[[150 135 147 124 116 128 129 123]
 [135 140 131 120 129 123 128 130]
 [140 130 145 131 131 135 127 119]
 [127 118 128 149 113 132 116 119]
 [123 129 130 126 153 138 130 129]
 [131 121 138 136 131 145 133 125]]
->
[[123 129 130 126 153 138 130 129]
 [127 118 128 149 113 132 116 119]
 [131 121 138 136 131 145 133 125]
 [135 140 131 120 129 123 128 130]
 [140 130 145 131 131 135 127 119]
 [150 135 147 124 116 128 129 123]]

[[118 143]
 [143 145]
 [112 150]
 [130 124]
 [125 142]
 [121 132]
 [127 114]
 [141 130]
 [138 143]
 [131 126]
 [140 117]]
->
[[112 150]
 [118 143]
 [121 132]
 [125 142]
 [127 114]
 [130 124]
 [131 126]
 [138 143]
 [140 117]
 [141 130]
 [143 145]]

[[151 120 124 120 121 121 125 104 138 119 123 126 126]
 [132 123 130 126 122 123 133 130 137 134 124 107 128]
 [138 129 122 132 130 131 118 125 137 109 133 111 129]
 [136 131 119 140 135 118 112 120 123 140 128 131 139]
 [129 126 140 122 123 120 148 113 124 125 122 137 133]
 [133 138 129 134 138 124 126 128 105 125 130 119 135]
 [128 130 125 150 137 122 130 121 132 124 138 116 122]]
->
[[128 130 125 150 137 122 130 121 132 124 138 116 122]
 [129 126 140 122 123 120 148 113 124 125 122 137 133]
 [132 123 130 126 122 123 133 130 137 134 124 107 128]
 [133 138 129 134 138 124 126 128 105 125 130 119 135]
 [136 131 119 140 135 118 112 120 123 140 128 131 139]
 [138 129 122 132 130 131 118 125 137 109 133 111 129]
 [151 120 124 120 121 121 125 104 138 119 123 126 126]]

[[141 114 144 115 114 128 120 134 130]
 [148 115 124 141 136 116 124 119 118]
 [140 112 145 116 115 128 119 135 129]
 [135 120 141 126 125 122 121 124 101]
 [147 112 120 139 136 123 132 119 122]]
->
[[135 120 141 126 125 122 121 124 101]
 [140 112 145 116 115 128 119 135 129]
 [141 114 144 115 114 128 120 134 130]
 [147 112 120 139 136 123 132 119 122]
 [148 115 124 141 136 116 124 119 118]]

[[127 128 125 130 115 135 121 128 120 117 117 123 125]
 [125 123 121 125 136 105 136 113 124 129 134 120 114]
 [132 121 126 129 133 119 120 116 123 123 120 130 127]
 [140 132 136 142 130 126 126 118 116 109 111 124 122]
 [131 118 133 125 134 123 120 116 122 126 126 128 135]
 [147 132 136 151 131 125 125 117 110 102 106 124 120]
 [128 124 121 131 135  98 138 107 115 120 129 114 110]]
->
[[125 123 121 125 136 105 136 113 124 129 134 120 114]
 [127 128 125 130 115 135 121 128 120 117 117 123 125]
 [128 124 121 131 135  98 138 107 115 120 129 114 110]
 [131 118 133 125 134 123 120 116 122 126 126 128 135]
 [132 121 126 129 133 119 120 116 123 123 120 130 127]
 [140 132 136 142 130 126 126 118 116 109 111 124 122]
 [147 132 136 151 131 125 125 117 110 102 106 124 120]]

[[144 140 126 124]
 [124 122 129 127]
 [141 123 129 126]
 [140 101 128 129]
 [125 112 129 124]
 [116 139 129 129]
 [107 135 126 120]
 [110 124 128 139]
 [114 120 127 126]
 [113 125 128 135]
 [112 144 129 131]]
->
[[107 135 126 120]
 [110 124 128 139]
 [112 144 129 131]
 [113 125 128 135]
 [114 120 127 126]
 [116 139 129 129]
 [124 122 129 127]
 [125 112 129 124]
 [140 101 128 129]
 [141 123 129 126]
 [144 140 126 124]]

[[124 147 139 121 128 135 135 147 136 134]
 [129 143 128 134 128 137 117 123 123 140]
 [110 129 115 138 127 121 131 125 119 138]
 [111 126 119 137 113 123 120 149 113 141]
 [113 137 126 133 123 126 119 155 126 129]]
->
[[110 129 115 138 127 121 131 125 119 138]
 [111 126 119 137 113 123 120 149 113 141]
 [113 137 126 133 123 126 119 155 126 129]
 [124 147 139 121 128 135 135 147 136 134]
 [129 143 128 134 128 137 117 123 123 140]]
